One turn moves each row of this set onto another row. After a few examples, where does it send each row asked below?
Dor: [  1  23  11 -13   0  -2  -3 -24   8  -5  -3 -22  -2  -7  -4  26  11  -7
   9 -26 -12  20  15  -5  26   2  -7]
lekog: [  8  22   5 -30  12  26   4 -14  15  14 -12 -10 -27  19  10   7 -17 -14
  18   1  -2  14 -21  -2 -10  -7   2]
tigub: [ -1  25  -7 -21  27  25  -9   0  -4  -7  16  -1  -7 -10   1  19  -6  10
  -1  14  20 -10  11 -10  10  15  -4]
laril: [  4  25   4 -31  12  25   3 -12  13  11 -18  -8 -24  19  12  11 -17 -14
  18   0   1  15 -19  -3 -10  -8   2]
vitob: [  1  23  15 -15   2  -1  -6 -27  13  -5  -3 -23  -2  -3  -5  23  11  -6
  11 -24 -10  22  17  -6  25   2 -10]
zud: [  4  -8 -14  -6  16  -2 -12  -3  18  -6  -1   1 -17 -19  22   1 -19   4
  -6 -20 -24  -6  -3   7  12  17  -2]
ved: [  8  25   3 -31  10  23   5 -11  14   8 -17 -11 -29  18   9  11 -13 -14
  18   4   1  16 -22  -1 -10  -3   1]
duzi: [  0  23  -4 -24  29  28 -13   0   0  -7  15   1 -10 -10  -5  16  -8  10
  -3  10  19 -11  13 -10   9  18  -6]
monop: [  6   0 -18 -24  13  -2   4 -23  19  -7  -3  -7  -9  10   7 -14   2  25
 -15 -12 -29   2  -4   0   0   2  -5]
Leb: [  8   2 -22 -25  15  -1   6 -25  25  -5  -2  -9 -12  10   7  -9  -2  19
 -17 -12 -31   0  -2  -1  -3   4  -3]
bimev: [  3  22  14 -12   1  -1  -8 -24  15  -5  -3 -21  -3  -5 -10  24   9  -9
   9 -26 -14  19  15  -7  26   2 -11]
duki: [ -2  23  15 -15   0   0  -4 -27  11  -8  -5 -24  -4  -5  -8  24  10 -10
  11 -24 -12  19  15  -3  23   8 -11]
gik: [  8  25   1 -29   9  23   8 -12  12  12 -14 -11 -25  16  14  12 -14 -12
  17   2  -2  15 -21  -3 -11 -10   5]
vibo: [ -6  -7 -29 -28  16 -12 -19  -9  10   9 -20  -2  -9   1   6  -1 -16   1
  -5   2 -17 -10  -3 -22   4   6  -3]
ropu: [  1  -8 -15  -9  18  -2 -11  -3  18  -5  -3   1 -19 -15  17   6 -19   5
  -8 -23 -26  -8  -3  12  18  17  -1]
Zet: [-10  -7 -24 -33  17 -14 -17  -9  15  10 -14  -3 -11  -1   7  -2 -17   2
  -6   5 -17 -13  -4 -19   8   6  -6]
savi: [  1  26  -4 -18  29  27 -11   0   1 -11  14   1  -9 -10  -2  19  -8   8
   0  12  20  -8  15  -8   9  17  -5]
Sizi: [ -2  24  -4 -20  28  26 -12  -1   1 -12  16  -4  -9  -8  -3  20  -5   6
   0  13  21  -9   9  -9   8  21  -9]

laril turns into savi
duzi turns into bimev
Sizi turns into duki
Where do these go?
vibo turns into zud
Dor turns into gik
Zet turns into ropu

